The rows of X fall into several groups, which share some directions, and each row is roughly a mix of its group's hidden directions.
X (140 x 11):
[[-24  21 -15 -24  28 -41  -5 -43  22  10  14]
 [ -5 -29  12  30 -47  23  -4  15  39  -1 -20]
 [ 14  34  23   9  12  24 -54   4 -17   7 -30]
 [ 18 -30 -47 -28  -2  -2  33   8 -22 -25 -19]
 [  7 -30 -26   9  -5 -34  27  -5  44  23  29]
 [ 18   5  20 -17 -24  33  -5 -44  19   6 -43]
 [-28  -5  -2  15  48 -21  -7  11  11  50  16]
 [-10 -14   3  47 -12  -2   7 -26  47 -20 -30]
 [-23 -29   4  53 -15  -2  12  19  41 -12 -10]
 [  2 -36 -12 -49 -20   8  22 -36  -2 -28  -6]
 [ 53  -8   3   3   6  22  23 -26  31 -35   1]
 [-17  -8 -48   4   7 -48  12 -12  25 -16 -27]
 [-29   5   4 -12  18 -16 -30 -25  -3  45  41]
 [-10 -12  37  -9   7  56 -29   2   0  10  32]
 [ 36 -12 -16  37   6 -14 -26  -8 -40  34  -9]
 [ 29  14  -8  48 -12  11  13   0   4 -53 -15]
 [ 25 -37   3 -56  15  -8   2 -12  10  35   8]
 [ 30  28 -18  20 -18  -3  12 -40 -35 -32  14]
 [ 40  28 -18 -25  23 -45 -18  -3 -22   3  14]
 [ 19 -11   1  32  -9 -16  20  30 -22  20  53]
 [ -4 -37  -6  12 -32   7   4  59  16  15  16]
 [-12  17  35 -32  13 -11  23 -19 -21  27  44]
 [  7 -26 -15 -30  58  18  -6  17 -22 -22  -7]
 [ 18 -35  41  -3 -16  -3  29   9 -34  34   9]
 [-15  42   0 -16  34   5 -40 -30  -6  28  10]
 [ 12 -23  36   9 -49  22 -12  38  -3  -6 -19]
 [ -2 -50   4 -33   1  12  17   6 -32 -41   9]
 [ 11  -4  -7 -12 -58  38 -29 -29   0  -9   3]
 [-13 -38   3 -33  35  -1 -21   0  15   9 -47]
 [  6 -68  26 -16  -4  15  19 -10 -11  -5  21]
 [ 10  -7   0 -13 -12  51  -6 -15  11  -1 -59]
 [ 15 -18 -17  11 -14 -23  28  24 -51  34  11]
 [-17  42 -27  -8 -10  19 -26  17  42 -17 -22]
 [ 10 -29  55 -13  -6  24  -5   1 -33 -31  -7]
 [ 17 -12  20 -15 -68  28  10   0   7 -17  -2]
 [ 27 -37  34   6  -4  26  -8  21  -6  26  40]
 [ -3 -57 -13 -15 -20   3 -19   6 -35  25 -25]
 [ -4  21  -6  -8 -26 -38  15 -16 -11  52  29]
 [  1 -50  29   2   3  19  40  20 -29 -18  -3]
 [-18 -21   5   8   1  -5  57 -32   0  29  29]
 [  9  57  13  16  19   5  -8  14  21   0 -46]
 [ -5 -41 -19 -50  -9  -9 -22 -11 -33  20  -3]
 [ 39  14  -3 -17   7 -16   1  -5  -7   4 -67]
 [-31  -6 -17 -14  11 -14 -27 -14   2 -26 -59]
 [ 14   5  -1  -7 -28 -26  -8 -57   8 -32 -26]
 [-14  34  30  29  36 -34 -18 -31   1   5   2]
 [-28 -26 -18 -11 -24  58 -14   1  -2  25  12]
 [ 22  36  10  22   9 -11  -1 -55  17  31   1]
 [-26   2  -2  -6 -20  -8 -19 -46  53 -20   3]
 [ 25 -10  -9  11 -33 -33 -11  57  12  -4 -16]
 [  8  10  31  18 -16 -48   0 -20  23  15  41]
 [-19  39   7  38  24  42  -1   6   7 -11  31]
 [  5 -48  25 -19  -5  23  -5  29  34  13  29]
 [-38  38 -25  23  44 -25  -6  -5  -7   7   4]
 [ 27  48  20 -26  25 -12  20 -13 -24  18 -22]
 [ 53  21  -6  42 -12   0 -25 -28  13  -5   5]
 [  3 -14 -43  -7  -3 -11  -3  48 -29 -16  36]
 [ 20 -31  54 -17  29  10 -12   4   3  23 -25]
 [ 31 -12  -9 -41  -5   7 -13   5 -31  48  21]
 [-33 -38 -16 -27  -5  27   5  40  25  17   8]
 [ 27 -15  38 -37 -30  -6  20 -12 -40  -1  -1]
 [-33  60   6  10  12  19 -25 -18   9 -23   4]
 [-13  15 -39  33  42 -15 -33 -18  -6 -16 -13]
 [ 19  21   9 -41 -54 -21 -14 -15 -20   9   6]
 [  2  10 -45 -11  26 -12 -21  26 -44 -15  23]
 [ -3 -27  38 -32  -3   7  13  58   7   3   6]
 [ 27  29  -8   6  49  48 -15   0   1  -1  16]
 [-36  -5  14   1  25 -21  64 -11   3 -10   0]
 [ 43  34  16  14  35  37 -14   0  22  -7  -9]
 [ -5  44  19 -14  21 -28 -17 -10  14 -34 -38]
 [-32  23  11 -20  20  -7   8 -22   9 -51 -35]
 [  4  -8  21  11 -59  -2 -23  -3  21  16  38]
 [ 38 -20 -43  -4  -9 -10   6   1 -27 -34 -32]
 [-24  11   8  -8  25 -21  13 -43  -1  26  47]
 [  9 -12 -20  42  -3  -6 -43  24  32  10 -30]
 [  8 -20 -15   1 -33   1 -11  65 -11  -4  24]
 [ 31  -1   2  12 -42  15 -41  -7  27   2 -36]
 [ 49 -33  -5  13 -15  -3  -9 -36  35 -20  -5]
 [ 41  -6  33   2  10 -14 -27  29  21 -21 -36]
 [-19   1  31 -10  48  -1  15  16   0  51  -6]
 [-35 -27  -3  22 -13  22  26 -23  46 -17  10]
 [ 25  50  30  11   7   5   1  42 -23  17  10]
 [ 12  24  -4  17  -4  -4 -50 -54  15  -1 -16]
 [-14  16 -32 -17 -28 -33 -25  25 -21 -37  10]
 [-46 -19 -23  -4   1  -1 -15   6  43 -41   3]
 [ -9   2   7 -44  15  56 -30   0 -22   0  -8]
 [-21   1   5  -6 -27 -33  -2   3  16  61  22]
 [ 16 -32  29 -12 -15 -13  34  32 -45  -9  -4]
 [ 29 -40  42  24  12 -10   4  22 -18 -14  28]
 [-13 -13   0   5   7  47 -27  13  12  33 -46]
 [-56 -11  -3  -4 -16   7  -8  12 -55  -8   2]
 [-13  15  30 -49  -3 -34  -4  28   1  30 -20]
 [ -8  15  35 -25 -22  -6  18  -7 -31  -6  54]
 [-14  32   4   1  17 -34  15  42  11  37 -26]
 [  2  63  31 -18   2  27   1   1  20 -20 -10]
 [-19 -10   8  -5  12 -32  33  39 -49  -1  -4]
 [-38 -45 -15  14   7 -35  -4  26 -31  -6   3]
 [-56 -29   1  -9   7  -2 -21  -6 -32 -27 -23]
 [-49  29  30  24 -17  15   4 -21  19 -14  25]
 [-39 -14  35  33 -11  35 -14  17  17  23 -13]
 [ 30 -27 -11   6 -44 -12 -18  48  13  10  -6]
 [ 10 -38  22 -31 -17   9 -13   8 -21 -17 -51]
 [-14  15 -18  18  41   8 -34  -3  50  14 -10]
 [ 32 -11 -18  -5  -3  21 -18 -58  20  15 -24]
 [ -2  10 -32 -19  19 -17  25 -22 -39 -43  16]
 [ -3  12 -30 -19 -10 -20  44 -33   9 -38 -22]
 [  5  23 -14  -3  53 -39  20 -31  -8 -17  -5]
 [ 11 -28 -37  -7 -32   5 -20  41   2  18  34]
 [-23  32 -24 -39  -1  11  34  -7  39  21  -1]
 [ 13  33  -1   4   7   0 -19 -53  -7 -35 -34]
 [ 14  11  44   1   5  20  19  44  33   4 -29]
 [  8  11 -44 -11  -6  38  20 -34  10  25  29]
 [ -6   2 -22  35 -52  -9   9 -33   0 -12  33]
 [ 33  -9 -19  23 -43   5 -42 -22  -7  -8 -24]
 [  3 -34  11   0 -34  22  36 -14  16 -46   9]
 [-43  46 -38  12  -7  -1  11 -26   3  -5  21]
 [ 24 -32  43  15 -11  20 -31  31   1  -4  27]
 [-14  44 -45  15  14   0  26  -6 -12 -34 -13]
 [ 20 -38 -19 -43  -2  30  -3 -32 -16 -22   9]
 [ 44  13   4   6  43  18  -6  43   9  24  -9]
 [  0  15 -18  15  36 -14  19  15  21  46  39]
 [ 33 -26 -27 -12 -58  10  -7   4  26   1   4]
 [-31   9  25  29   7  -7 -19  30   2  45  32]
 [  2  -5 -14 -25 -50 -13 -37  36 -15  17  16]
 [ 13  -6  32  -7 -28 -10 -12 -58  28 -19  -3]
 [ 39 -23  43 -16  -2  32  11  13  35  -5 -11]
 [  5   3 -51 -38  18 -29  26  -2 -15   7 -25]
 [ 34   7   7  44 -25  28  15  10 -18  40   6]
 [ 29  32   9  54 -20  16  19  16 -16  20 -10]
 [-18 -41 -34  -5  30  24  28  18 -16 -20  20]
 [-13  -2  24  46  11   3  44  38  -8  -3 -19]
 [  1  39  16  32 -12  -4  29  -5  34 -35 -26]
 [ 15  18 -22  46  -6 -58  10  -6   7  -4  -9]
 [  8  22  -6 -46  24  17   1 -29  26  42  -4]
 [  3 -63  -4 -27   8  36   9   3 -14 -15  14]
 [-35  23  -6 -49   7  33  -4 -34 -11 -15  -8]
 [-50   9 -19  -8  11 -25  41  13   5  24  24]
 [-52   3  -9  26  -2  -7  11  45 -18  21  21]
 [-31  -3  35 -10 -17  12  11  23 -21  19  52]
 [ 31   7  21 -45   8  19   2 -38  28 -11 -24]]
In each list below, three rows fit none of the groups, and each other row fits one group, some only roughly. Which are they? Name them in the order they come.
  * Z548: [ -6  67   1 -31  10 -12   1  -4   6 -15 -30]
  * Z837: [ 22  -2   9  21  -8  39 -43   8  -2  41  26]
  * Z596: [-17  20 -35  -7  -9 -17  18 -30 -54 -20   3]
  * Z193: [  7 -27  16   9   4 -26  49  23   3  -8  46]
  * Z570: [ 36  33   9  25 -22  14 -34  23 -27  24  -8]
  * Z813: [ 25 -20 -10  -7 -17  27 -27  23  24  28 -46]
  * Z586: [ 14  23  -2 -18 -14 -19  -9   2 -46 -36  43]
  * Z379: [-67 -32  -4 -23  10  -7   6   6  -5 -24  -2]
  * Z747: [-16 -22   4  17  25  24  12 -38  16 -36 -38]
  * Z148: [-13 -44   8 -28  22  34 -15 -12  42  -4  -7]
  * Z50: [ 21  26  -1  39 -45 -11 -18 -20   4  37   6]
  * Z606: [ 12  28  37  13 -27  -7 -11  36 -12 -23 -39]
  * Z141: [-27  14  11 -17  20  -1 -39  39  31  -4 -33]
  * Z812: [ 42  27 -14 -14  50 -16  -2  -6 -23  20  16]
  * Z309: [ 32  22 -28  24  29 -45  23  -5  -4  22  -8]
  Z596; Z747; Z812
  * Z603: [-37  20  12  25  46 -18 -23  10 -23 -26  -3]
  * Z872: [-17 -29  25   7 -31  39 -38  -3 -21 -16  19]
  * Z745: [-25  39  -8  -8  35  28   4 -35  14  28  16]
  * Z636: [-32   8  19  15  23 -42   5 -35   9  -5 -39]
  * Z584: [ 44 -15  16   7  22  30  14  28   5 -44  -6]
  * Z620: [ -3   1   1  37   0  -6   0   2 -66  22  24]
  * Z131: [ -6 -13   6 -27  31  55   9  33  -1  17  23]
  * Z382: [ 17 -16   8  38  -5   2  33  60   7  -2   5]
  * Z214: [-31 -43  34  -8   7  48   1  10   9 -11 -13]
  * Z774: [  8  -2  30 -20 -16 -33  40 -27  21  12  36]
  * Z688: [ -6   8   2  17 -71 -22   2  12 -19 -11  17]
  * Z270: [  9  44 -31  12   6 -26  46 -19 -22   4  -3]
  Z636; Z584; Z214
  * Z880: [  2  18 -18  34  -6 -41 -43 -34 -17   1   6]
  * Z689: [  4   0 -18  47  34 -46   3   8  25  -4 -17]
  * Z130: [ -2   0  27 -32  32  -2  52  -3   5  36   0]
  * Z909: [ 31  21   8 -12 -34 -31 -22 -37   9  11  32]
  * Z504: [-22 -11 -24 -48  -9 -28   2  24  16 -29  30]
  * Z433: [-21 -23 -30 -28 -18  49  21 -16  -9  -3  26]
  * Z920: [-19 -28   4 -11 -43 -13 -14 -18   4 -21 -51]
  * Z85: [ 28 -45 -17  -9  37  -9  19   0  25  -1 -35]
  * Z713: [ 49  -2 -26  24  -4  19 -21  -1 -46 -16   6]
  * Z987: [-54  14 -28   8 -22 -15 -29  -8   5 -30 -19]
  * Z194: [-29  -5 -22  10  54 -25  29 -28   2   2  13]
  * Z967: [  1 -10 -36  23  -1 -42  25  -2  10 -31  39]
  * Z990: [-12  16  21  10  38  12 -32  -5   3  48 -30]
  Z504; Z920; Z85
  * Z856: [-35  33 -18  30   0  20  15  -2  16  47  13]
  * Z707: [ 32 -64  15   4  -2   0 -19 -22   8 -17 -16]
  * Z164: [  7  62   2  28  16 -24  29  -1 -17   0 -18]
  * Z761: [ 13  24  21  29   7  22  -1  -7 -42  31  39]
  * Z957: [ -2 -23  13  14  -7   2 -16  14 -39 -35  52]
  * Z116: [ 10  41   7 -38   1 -41   6 -27 -30 -15  -4]
  * Z217: [-25 -46  26  19  34   1 -36  14  -9   5  18]
  * Z566: [ 35 -28   6  23 -22   4  29  49 -23   3  -7]
  * Z351: [ 13   8  38 -32 -12  11  45  26 -27 -19  11]
  * Z133: [  1  23   7  -8  -6  41  28   9   9 -45 -39]
  * Z667: [  9  50  14   3  -3   8  36   7   3  48 -19]
  * Z9: [  6 -55   2   4 -16  24 -26 -32 -34   8   5]
  Z856; Z957; Z566
  * Z181: [-21  16  10  23  -2 -60   5   6  17  39   9]
  * Z561: [-12   0  47   5  20 -22   3 -30 -49  13  11]
  * Z948: [ -1  36  16  10  -6 -22  58   4 -17  32  -3]
  * Z781: [  6  17  17   3  15 -27  -5  32 -45 -12 -45]
  * Z167: [ 36  13 -23  50   8  -2   6 -21  37 -20  -8]
  * Z280: [ -2  -4  27   5 -48   8  10  39 -19 -35  22]
  * Z844: [ 11 -11 -19  57  23  -2 -14  39  25   8   8]
  * Z587: [-21  48  -4   1   4  19  30 -20  -8  24  42]
  * Z983: [-26  13  10  18  24 -30  38 -15 -17 -40  23]
  * Z368: [ 40  22  11 -13  28  24 -11 -27   5  42 -22]
  * Z510: [-36 -46   9   5  -6  36 -38   0  -5  -1  23]
  * Z234: [  0  20  41  17 -41  -6  33 -40   2  -5  -8]
  * Z775: [ 14 -58   3   4  -3   7 -26 -13   9  42  23]
  Z561; Z167; Z844
  * Z152: [-40  12  38  22  -1 -22  11 -25 -10  -1  43]
  * Z618: [-33 -43  -9 -10  29  41  -8  33  -3  -2  10]
  * Z906: [-29  -9   9 -18   1  -7 -11   7  45  57   2]
  * Z33: [  4  22  25 -52  -8  -5   1 -20  19  -7 -46]
  * Z272: [-35  12  -9  22  10   7  23 -32 -27  -8  49]
  * Z28: [-14  -9 -14  37 -28  11 -19  34 -36 -29 -20]
  * Z832: [ -3   5  35   8  20 -40  40 -20  28  23  15]
  * Z862: [-10  22 -21 -20  47  20 -12 -17  36 -24 -22]
  * Z145: [-24  -4  38  37 -13 -13  13   1 -34  23  36]
  * Z758: [-18  22  23   3 -23   9  16 -47  35 -34  -1]
  * Z411: [ 32   6 -42  -1  27 -12  -3  35 -33  18 -22]
  * Z831: [ 14  29 -39   6  17 -32  17  -6 -12  39 -31]
  * Z97: [-50  14 -10 -26   6 -16 -29 -32 -29 -15  13]
  * Z742: [ 12  13 -31 -19 -14  24 -22  18 -39 -39 -24]
  Z618; Z145; Z97
  * Z787: [-38  15  -6  32  44 -10  25  26  25   0 -14]
  * Z513: [-35 -14   7 -33  19   9  15 -34  25 -33 -29]
  * Z702: [-18  16  29  43  31  -5  -8  19  11 -14 -43]
  * Z971: [  6 -18 -14 -32  13 -24  52  25  23  20 -18]
  * Z648: [ -9 -59 -24  16 -45 -13  13   9   4   6  -4]
  * Z287: [ 24 -17 -33   4 -24 -34 -18  29  19   9 -39]
  * Z185: [ -5  42  18  60  15  -3  14  -3 -13 -15  18]
  * Z101: [ -4  31  28 -24  22  10  25 -28  30  32 -25]
  * Z172: [-20  19  13  29 -32  -1   3  13 -51 -14  32]
  * Z350: [  0  -3  -7  33  16   6 -17  -7 -67  24   2]
  * Z91: [  2  34 -27   1  30   5  26  50  -9   5 -27]
  * Z723: [-19  -8  -5  -4 -12   3   4  30 -58 -43  -4]
  * Z554: [ 12 -26  -9 -30  -5  -3  14  60  -2  34   7]
  * Z763: [ -6   7  51  -6 -43   3  34 -11  10 -21 -22]
  Z648; Z185; Z723
  * Z14: [ -8 -34  -3  -8  14  48 -10   6 -15   9  51]
  * Z930: [  8  -4  -5  44  -2  28  38  32   7 -33  20]
  * Z478: [-12 -27 -18  -8 -33   0 -28 -30  31  11  41]
  * Z706: [-16 -10  50 -20  -2  26  31   3 -10 -32  29]
  * Z425: [ 12  14  41 -17  31  28   4 -11  38  17  30]
  * Z850: [ 17 -23  13  10 -54 -21  21 -40   2  -5 -19]
  * Z942: [-38  21 -10 -14 -23 -15  10  40  10 -43 -17]
  * Z100: [-34  50  29  -3   9  28  -1  -7   2 -32  21]
  * Z473: [-12  27  -5  -3 -23 -14  48 -12  27 -34 -31]
  * Z546: [-15 -26  43  -8  27  -5  38  10 -29 -19  23]
  * Z174: [ 19 -12 -11 -29 -39  14   9 -49  23  17  17]
  * Z846: [-20  -3 -14  20 -44 -37 -14   0 -41  13  24]
  * Z767: [ 26  -7  38  10  47  -9 -10  32 -21  25   2]
  * Z104: [-13  19  25  24 -25 -16  44 -16   5  28  35]
  * Z55: [ 10  16  33 -44  12  46 -13   4  19   0 -27]
  Z850; Z846; Z104
  * Z786: [-19  17   7 -19  16  13 -20   9 -57  33 -23]
  * Z979: [ 54  43  22  23  29  -8  -5   0  -7   3 -14]
  * Z459: [ -6 -10  -4 -31 -30   5  -4   8   4 -15  67]
  * Z258: [-57  10  14  40 -28 -14 -12  16  -9  -1  18]
  * Z822: [ -9   3  -3  11  37 -12  13  58 -23 -17 -27]
  * Z449: [ -3   8  16  45 -12  45   6  12 -35 -30   3]
  * Z896: [ 25  49  15   8 -32  18   3  17 -43  -2  -3]
  * Z263: [-11  -8  14 -15  14   7 -50   1  52  -3 -28]
  * Z286: [-13  21  14 -26  -7  46 -29  10  44  17  11]
  * Z863: [ 47 -10 -24   7 -22 -22   1  30  -6  41 -16]
  * Z730: [-36 -15 -12  16  39  20  39 -23  25  -6 -21]
  * Z581: [-34 -12 -24  16   4 -12  30  19  52 -24  -2]
  Z459; Z449; Z581
  * Z338: [ -5   5  63 -16  -5   5  43 -18  10  16  -5]
  * Z321: [  9   0   8 -31 -35  42 -12  33 -35 -13  -7]
  * Z65: [  6  35 -16  27 -14 -37  26  34  -4  29 -17]
  * Z784: [-21  18  12  38 -34  -5 -29  12  15  35  29]
  * Z60: [ 24  -9 -26 -38   8  26  11  28 -49   3  10]
  * Z121: [ 27   1   9 -47 -44  32   0  21 -13  13  -5]
  * Z448: [ 20 -19 -44 -18  17  30 -36 -16 -12 -28  16]
  * Z746: [-11  -3   6   7  29  30 -11  14  -1  35  59]
  * Z111: [-15 -17   2  29 -61   3 -12   3  22  -9 -33]
  * Z290: [  9   0   9  -1  -4 -43 -10  38  -6  42 -38]
  * Z105: [-13  52  31  11 -18  23 -10  -7 -21 -27  26]
  * Z952: [  3  11   3  46 -32 -14 -34  -2 -18 -34 -26]
  Z65; Z784; Z111
